(in the rows, 128 means zero)
Rotation paths and how fast each direction turns (degrees per step):
Each turn is a multiple of 5 degrees from 10 to 175, or 0.
Each row of a path follows its step; steps can be skipped.
Path 1:
step 0: [128 124 129 123 115 120 130 123 120 114 128 127 122 134 119 128 134 123
 131 134 122 125 132 133 137 130 123 124 119 128 135 134 135 129 124 140
 123 126 132 126 124 131 132 135 127 135 123 128 122]
step 1: [137 117 135 131 137 132 128 120 132 132 129 124 123 123 134 121 133 122
 126 130 112 128 121 123 124 127 137 133 131 130 128 124 131 127 130 133
 132 139 141 131 132 128 131 128 127 131 127 135 121]
step 2: [131 124 132 119 115 133 125 122 128 129 128 130 132 140 130 132 132 124
 135 124 126 129 131 131 118 121 133 122 130 123 125 141 134 135 130 128
 134 135 119 122 130 134 127 133 136 117 125 129 130]
step 3: [132 125 138 129 131 126 126 136 121 128 130 131 112 128 129 127 135 129
 122 129 129 131 132 114 129 127 121 122 126 135 119 135 128 122 130 129
 127 133 130 128 139 132 133 131 121 134 134 126 142]
step 4: [125 121 127 128 120 126 128 133 128 124 119 138 123 123 122 131 123 123
 132 116 119 124 129 140 137 125 126 118 130 127 128 123 125 139 135 126
 131 142 131 130 124 136 125 128 127 130 133 134 124]
step 5: [134 119 128 133 132 126 133 127 121 128 122 137 124 124 124 126 141 132
 134 136 128 122 130 126 130 127 142 133 137 121 129 131 128 125 123 128
 139 130 123 141 135 126 131 129 124 126 123 118 130]
step 6: [128 132 121 113 127 128 123 123 116 126 131 126 121 131 128 121 143 120
 129 124 130 125 131 135 129 132 122 124 137 128 129 133 127 129 135 131
 127 134 129 123 126 114 130 124 130 122 133 139 126]
step 7: [135 113 133 137 113 130 128 127 122 127 136 128 129 121 130 125 128 131
 118 135 112 124 129 123 135 127 125 137 130 127 132 128 129 130 129 126
 124 132 123 124 125 124 131 128 132 130 132 128 141]
step 8: [137 131 138 131 121 124 128 126 123 121 131 128 119 131 133 138 134 122
 132 122 125 125 124 133 123 127 128 125 130 137 115 119 117 135 124 131
 132 133 124 130 125 124 128 134 130 121 123 125 115]
[128 127 128 131 128 130 127 128 128 125 126 126 128 127 127 128 125 125
 127 126 126 131 126 130 128 129 129 130 130 129 127 126 130 127 126 127
 129 129 127 130 127 129 131 130 128 127 129 128 128] | 110
Path 2:
step 0: [128 130 131 132 133 129 126 120 133 121 128 128 119 139 130 136 133 116
 124 131 127 122 138 119 124 133 121 130 128 136 130 124 129 126 132 123
 124 130 127 130 131 126 128 140 134 123 127 134 125]
step 1: [127 123 129 133 135 125 125 131 125 127 129 124 136 133 134 120 122 133
 125 130 126 121 131 126 126 126 125 126 137 116 119 127 120 129 131 130
 132 128 135 126 131 125 132 137 131 128 147 129 132]
step 2: [135 127 124 126 137 134 118 127 126 129 135 122 120 124 135 137 134 128
 124 136 130 128 134 126 128 133 132 127 133 131 133 128 116 127 128 135
 137 126 121 136 133 131 123 129 124 121 126 125 122]
step 3: [125 135 138 128 129 127 131 127 133 123 128 125 130 132 133 121 125 134
 131 138 129 120 128 132 138 130 122 123 141 125 132 127 128 127 116 132
 129 116 127 120 122 135 123 130 131 132 129 124 130]
step 4: [126 127 124 132 120 126 124 127 122 120 131 119 126 127 129 134 127 120
 121 136 136 129 127 129 122 136 126 128 127 128 125 125 121 135 121 128
 116 127 120 131 126 127 120 134 131 120 123 140 128]
step 5: [128 132 140 138 122 124 121 133 129 131 130 125 132 130 125 126 131 127
 129 135 120 127 137 123 129 119 127 126 142 125 129 122 133 127 129 132
 130 133 130 127 126 130 137 130 137 127 134 141 125]
step 6: [132 127 118 132 135 125 130 134 127 135 138 122 124 135 133 131 127 126
 117 134 127 134 131 130 124 137 127 134 133 121 130 131 126 125 132 132
 125 129 133 129 134 133 132 143 129 122 120 123 127]
step 7: [138 126 140 140 133 126 128 122 124 124 124 124 138 128 139 128 125 129
 127 136 124 122 130 128 129 124 129 117 133 130 134 131 122 129 133 124
 135 119 124 122 133 130 132 126 127 129 123 127 131]
step 8: [124 139 131 120 138 127 135 122 120 126 134 120 119 136 128 131 128 123
 122 133 138 124 128 128 133 133 121 132 130 132 138 124 121 132 130 127
 125 128 125 129 131 124 125 133 136 123 133 130 129]
[130 130 129 130 128 126 130 129 126 129 125 128 128 130 126 125 128 127
 126 130 130 131 129 129 127 127 129 130 127 127 130 128 127 127 130 127
 127 128 129 128 129 131 129 126 128 129 125 130 127] | 40
Path 3:
step 0: [121 124 126 126 143 134 127 133 122 136 124 126 131 130 139 129 126 128
 134 129 132 133 130 130 128 132 130 128 130 127 127 138 125 139 142 125
 132 122 132 128 122 128 135 118 127 124 125 121 122]
step 1: [127 124 129 135 132 132 124 139 131 122 130 146 133 129 134 129 119 133
 129 133 130 138 122 134 137 125 128 126 128 119 122 128 128 127 133 130
 124 130 139 132 134 135 131 124 126 131 127 124 129]
step 2: [123 129 130 121 136 131 127 128 129 121 125 137 120 129 128 120 124 126
 135 141 130 131 132 135 141 127 127 126 136 130 132 123 123 136 132 124
 121 128 121 133 120 132 124 126 126 125 134 122 119]
step 3: [127 127 117 124 124 123 132 123 127 128 142 140 129 133 126 129 122 131
 127 125 128 130 134 137 130 129 133 129 130 123 135 128 122 136 137 134
 118 126 124 138 129 136 131 123 128 127 130 127 136]
step 4: [126 127 127 123 130 130 130 120 133 131 126 126 135 121 142 126 127 122
 130 131 133 129 120 133 133 134 133 128 136 129 135 135 122 134 137 123
 128 123 127 132 132 128 142 125 131 122 139 124 128]
step 5: [126 128 126 123 131 135 132 138 129 129 131 147 128 122 132 136 123 133
 135 124 129 129 129 129 127 134 123 131 134 127 124 132 124 130 131 126
 132 126 137 131 129 137 143 128 126 132 133 134 129]
step 6: [128 132 132 122 132 128 140 129 138 123 127 137 126 126 128 121 123 127
 133 140 123 141 117 133 128 126 129 133 132 129 129 123 125 133 133 127
 126 124 134 120 121 131 130 122 135 130 133 124 123]
step 7: [123 126 125 116 131 133 132 135 137 140 137 137 124 132 131 128 127 132
 128 129 131 124 131 128 129 125 130 125 128 122 130 124 125 141 133 134
 120 126 123 132 118 127 132 118 127 131 120 127 128]
step 8: [123 130 126 128 126 125 130 118 130 130 128 135 135 127 135 123 131 123
 129 131 136 134 117 132 131 130 132 128 119 118 123 132 127 129 140 128
 128 131 126 135 127 133 132 110 125 125 131 122 127]
[130 129 128 128 129 130 128 129 129 126 129 130 127 125 124 127 130 127
 127 131 127 129 130 128 128 128 129 128 128 128 126 129 126 130 125 128
 126 129 129 126 126 130 125 130 130 129 129 128 128] | 90
Path 4:
step 0: [121 124 127 132 124 123 123 130 127 122 139 135 126 133 125 140 134 128
 124 118 135 130 126 128 123 126 131 132 130 116 134 130 134 127 133 128
 132 133 117 124 131 141 128 124 128 130 130 122 130]
step 1: [126 128 126 125 130 135 112 124 117 129 128 129 125 137 140 132 133 121
 132 128 130 125 127 128 132 121 130 120 121 130 130 132 119 127 130 128
 136 127 124 125 130 127 136 121 131 120 128 135 125]
step 2: [134 131 128 116 125 126 131 132 135 129 121 128 126 127 123 134 131 124
 131 122 126 135 132 124 123 123 125 125 123 121 127 128 132 134 127 124
 125 137 133 124 126 116 138 115 121 120 130 127 127]
step 3: [143 136 121 129 130 133 123 124 123 118 124 125 128 129 127 133 117 130
 130 129 121 143 133 130 125 132 134 124 128 126 135 128 128 128 135 132
 131 130 137 132 132 125 127 133 128 134 125 123 130]
step 4: [124 119 127 125 135 135 139 128 137 123 133 130 132 127 129 132 130 125
 126 123 130 133 132 126 130 121 137 125 143 126 132 135 126 130 134 125
 129 127 130 130 128 123 123 137 126 135 132 136 117]
step 5: [141 126 136 133 133 120 127 133 136 128 128 133 138 133 129 126 133 125
 123 129 131 132 124 132 127 129 130 128 133 131 123 122 121 124 132 131
 134 119 126 141 126 129 127 122 139 121 127 134 123]
step 6: [134 125 114 135 129 128 131 127 132 142 123 128 133 121 129 120 131 132
 130 132 137 127 125 128 132 125 121 116 126 126 128 120 136 127 124 131
 129 122 128 131 133 126 130 126 118 130 129 129 122]
step 7: [134 124 134 125 126 126 134 125 126 128 123 122 113 130 119 121 135 124
 122 134 123 131 121 136 127 130 117 122 131 126 132 135 136 122 126 130
 128 119 135 129 126 131 126 133 126 131 131 124 134]
step 8: [116 125 129 131 132 125 129 127 127 123 134 122 127 123 129 138 127 135
 127 123 130 121 116 133 129 143 121 126 131 127 134 128 129 125 141 131
 134 131 124 131 130 126 123 126 121 131 132 123 130]
[129 128 129 129 126 124 127 126 129 130 124 126 127 129 128 128 127 129
 129 128 127 127 129 128 128 126 129 127 127 126 130 127 129 129 127 129
 125 129 130 131 128 127 130 131 126 128 127 127 128] | 90
[130 130 123 130 126 127 128 129 127 127 130 130 129 127 127 128 129 127
 131 129 128 130 128 129 128 127 126 130 128 128 130 127 128 127 124 128
 127 130 129 129 127 129 126 127 128 131 128 127 128] | 110
Path 5:
step 0: [126 131 129 124 138 123 127 139 142 133 127 126 132 136 123 128 127 123
 120 114 128 124 138 126 135 131 127 125 127 126 126 125 126 133 125 131
 131 133 131 143 141 130 130 126 128 133 128 127 122]
step 1: [133 137 136 137 123 128 124 123 127 120 130 125 124 127 125 139 126 120
 127 126 120 129 138 124 123 137 136 123 131 129 126 130 123 130 131 124
 144 137 120 137 124 126 133 133 133 128 126 128 125]
step 2: [128 121 126 117 118 138 136 131 132 124 127 128 124 127 143 132 131 131
 121 125 119 130 126 137 129 126 136 132 120 128 129 131 128 136 128 129
 134 128 124 135 127 123 127 138 131 133 136 134 119]
step 3: [122 132 129 119 128 133 122 128 130 135 130 120 135 129 125 131 134 120
 120 129 133 127 137 133 139 131 126 119 126 128 121 132 136 122 126 128
 127 119 124 134 128 136 140 133 128 132 131 139 123]
step 4: [128 121 126 131 140 122 127 122 122 126 132 122 124 124 120 129 124 120
 126 112 118 125 137 127 129 134 132 134 129 125 129 124 133 133 127 129
 134 123 131 146 128 129 128 130 126 131 123 128 123]
step 5: [137 130 133 123 122 132 132 131 135 120 120 125 125 118 132 140 122 119
 120 123 128 135 137 136 135 125 138 129 135 128 125 128 125 135 128 132
 132 139 130 133 122 124 131 127 129 120 123 130 128]
step 6: [112 130 129 124 118 125 129 132 135 131 122 120 128 133 130 134 123 123
 118 133 121 129 123 138 127 130 130 122 128 141 127 127 132 134 122 131
 137 122 126 133 128 131 126 134 129 138 131 129 122]
step 7: [128 130 125 120 134 125 122 119 131 135 126 128 130 129 129 126 136 118
 134 124 127 126 138 130 127 121 132 129 129 127 124 129 122 134 135 129
 136 124 121 139 133 142 135 138 117 131 130 134 122]
step 8: [127 128 131 120 130 127 125 127 124 115 128 118 131 124 122 134 126 139
 120 114 121 129 131 123 135 128 137 125 132 122 125 117 123 127 126 131
 132 132 130 137 131 122 139 134 128 131 125 131 124]
[130 126 126 128 129 128 130 123 129 127 129 130 128 128 130 129 130 127
 129 129 127 129 128 128 126 128 123 129 128 127 129 128 128 130 129 129
 130 127 131 130 125 128 127 129 127 130 128 126 128] | 140
[130 127 129 127 128 129 127 129 129 128 129 127 127 126 128 129 131 131
 126 128 128 127 128 129 128 127 130 128 125 129 130 125 129 130 129 130
 131 129 129 125 124 126 128 128 128 128 126 129 130] | 110
[127 126 127 129 125 129 129 128 128 125 126 127 128 125 128 126 127 128
 127 129 128 128 130 126 128 129 129 127 128 129 126 130 129 130 130 127
 129 130 128 127 128 127 126 130 130 127 131 124 130] | 95
Path 6:
step 0: [120 139 120 129 128 125 133 128 124 124 126 120 135 125 131 131 134 140
 117 136 124 135 126 122 128 123 131 130 137 131 133 131 124 129 130 126
 129 128 127 129 120 130 124 127 133 135 124 134 123]
step 1: [133 131 121 135 126 128 137 133 121 129 126 132 124 124 128 139 126 130
 131 129 124 139 135 119 136 123 134 131 130 126 131 122 123 136 124 123
 127 120 121 131 123 126 121 129 132 126 134 123 131]
step 2: [124 131 123 128 129 123 126 121 136 125 120 135 122 127 136 138 124 130
 130 134 130 130 133 124 132 121 136 130 124 127 122 127 126 131 122 133
 132 124 138 129 127 121 132 123 128 122 136 137 131]
step 3: [127 122 127 122 124 131 120 125 132 123 124 118 133 125 129 132 127 121
 131 129 130 126 130 128 138 118 132 129 131 124 131 131 131 133 138 124
 130 134 131 126 129 124 134 126 139 130 141 129 136]
step 4: [121 129 126 124 124 130 129 123 130 134 122 125 127 135 113 131 128 125
 130 123 132 126 114 125 130 124 126 129 126 125 123 123 123 128 138 127
 129 127 135 130 127 116 126 134 134 126 128 120 132]
step 5: [135 134 129 123 128 132 139 126 136 131 130 125 119 125 121 130 125 128
 122 124 124 126 126 128 131 122 122 133 125 124 115 131 130 125 130 127
 125 137 132 127 124 129 136 138 130 135 121 132 133]
step 6: [123 129 132 126 134 126 127 126 127 127 140 118 134 128 125 128 127 129
 125 118 126 135 123 124 129 117 121 126 128 129 127 123 130 131 119 135
 120 126 129 124 115 132 132 129 122 137 129 131 133]
step 7: [130 126 129 128 124 128 130 123 130 134 132 124 125 123 127 138 128 118
 125 121 129 127 131 115 131 125 126 126 128 136 141 132 131 127 121 128
 118 123 134 128 127 131 121 138 119 124 128 127 123]
step 8: [131 136 120 138 132 127 122 123 131 125 135 118 124 128 127 128 128 135
 123 132 129 131 123 123 139 134 133 128 123 132 134 136 128 125 126 129
 127 130 133 120 128 126 129 131 127 119 128 138 120]
[127 127 128 129 129 127 129 127 127 128 128 128 126 129 130 126 124 129
 129 129 130 129 129 129 129 126 127 129 129 126 131 129 130 129 127 126
 130 125 128 129 130 125 125 128 131 128 127 131 129] | 45
Path 7:
step 0: [125 134 116 125 124 137 132 144 125 131 128 118 131 121 131 126 132 126
 134 125 124 124 132 131 134 129 127 129 122 125 124 126 128 132 123 132
 134 137 134 126 136 125 134 121 129 120 134 123 129]
step 1: [125 134 122 125 118 130 129 140 132 138 134 118 128 123 137 127 130 129
 131 118 128 127 127 131 136 130 130 127 129 125 116 126 130 130 132 120
 137 126 135 128 131 127 131 119 124 125 129 124 136]
step 2: [122 132 121 127 127 134 127 134 139 129 126 120 135 118 141 134 132 129
 133 122 130 128 132 132 130 134 127 129 125 126 123 126 127 126 124 122
 134 117 137 127 129 119 122 120 126 123 132 128 131]
step 3: [125 126 123 129 126 136 132 132 138 122 130 117 131 125 140 138 132 125
 129 131 130 128 133 133 136 134 117 126 125 130 119 124 128 126 125 126
 132 125 136 132 133 130 125 120 129 131 122 126 139]
step 4: [126 125 122 123 121 144 124 132 130 121 123 118 133 129 134 138 129 125
 123 124 125 128 129 135 135 130 125 126 128 123 121 127 134 123 125 127
 122 122 132 132 125 126 128 117 124 127 117 126 130]
step 5: [125 125 124 124 123 132 129 128 132 125 131 120 136 126 135 138 129 128
 123 127 126 129 131 129 135 125 121 117 132 127 124 128 123 114 129 123
 126 119 123 127 128 128 134 116 129 118 118 133 127]
step 6: [123 126 122 121 126 130 133 126 124 126 134 126 139 131 136 133 138 130
 129 127 123 126 137 133 129 138 118 119 127 125 127 131 127 117 126 124
 117 124 128 125 122 128 130 116 130 129 125 133 124]
step 7: [130 124 122 124 127 133 134 134 118 126 127 120 136 126 132 132 132 118
 133 128 120 128 134 128 133 133 119 122 122 126 132 127 125 125 127 125
 122 133 124 130 122 132 137 115 139 125 128 131 126]
step 8: [127 133 119 125 124 136 132 140 119 140 129 122 136 129 134 121 131 129
 126 126 122 123 136 125 130 127 126 124 129 124 129 125 128 128 130 126
 122 132 126 123 127 134 139 114 133 127 122 130 126]
[127 125 130 126 128 127 127 127 127 126 127 129 129 127 127 127 127 127
 128 131 129 126 128 128 127 130 128 127 129 125 128 126 126 126 129 125
 125 130 128 127 128 131 130 127 129 127 126 129 125] | 35
Path 8:
step 0: [131 123 120 128 139 130 122 130 122 126 128 131 134 136 131 131 122 132
 129 120 126 126 133 134 130 126 125 122 139 133 128 134 123 127 130 141
 116 125 135 125 129 135 144 135 136 128 124 127 131]
step 1: [128 140 133 116 126 130 124 122 120 129 121 129 127 125 124 134 130 126
 124 135 121 132 119 125 124 128 125 123 122 132 130 120 128 138 124 131
 133 130 136 138 123 121 131 130 126 147 130 126 130]
step 2: [128 121 126 126 131 122 117 131 131 131 128 130 120 122 119 124 123 118
 139 128 120 120 141 129 126 131 128 130 125 130 129 134 120 123 131 130
 126 130 133 125 126 140 118 121 136 130 137 132 123]
step 3: [123 132 135 127 120 136 130 118 137 129 127 126 140 129 124 133 120 135
 126 127 133 115 139 126 129 122 136 125 131 118 121 130 123 130 129 134
 138 131 133 132 132 124 134 135 125 132 123 131 129]
step 4: [135 136 127 128 136 134 131 134 122 133 124 136 127 127 124 130 130 130
 125 117 116 131 131 119 119 132 121 124 131 129 125 126 134 129 127 121
 132 122 130 127 134 136 114 128 128 125 129 138 141]
step 5: [127 130 132 134 132 126 121 129 127 123 136 122 138 128 122 130 126 130
 124 139 136 131 133 132 137 134 133 123 138 123 130 123 130 130 122 127
 115 135 136 125 128 132 123 120 131 138 118 135 120]
step 6: [118 129 121 127 129 133 130 127 128 125 115 130 129 128 122 126 124 136
 126 128 124 121 119 129 119 133 132 129 119 121 128 125 119 123 126 123
 128 116 118 139 133 132 126 120 133 134 123 118 130]
step 7: [130 127 126 128 129 119 123 129 123 127 131 133 128 125 126 139 127 123
 115 125 136 124 138 123 128 126 133 127 136 140 133 136 133 120 119 132
 123 131 130 133 138 132 136 125 133 123 139 127 137]
step 8: [130 138 130 122 127 124 131 131 119 125 118 121 131 134 131 134 135 135
 139 126 119 124 133 131 125 130 133 124 129 131 122 124 130 120 131 124
 127 133 138 138 118 118 132 128 131 135 118 127 123]
[130 126 128 125 127 127 128 125 127 130 126 129 126 130 129 126 128 126
 128 128 128 130 130 131 129 128 127 128 127 128 129 128 126 131 131 131
 130 127 130 126 127 129 129 130 127 130 128 128 129] | 35
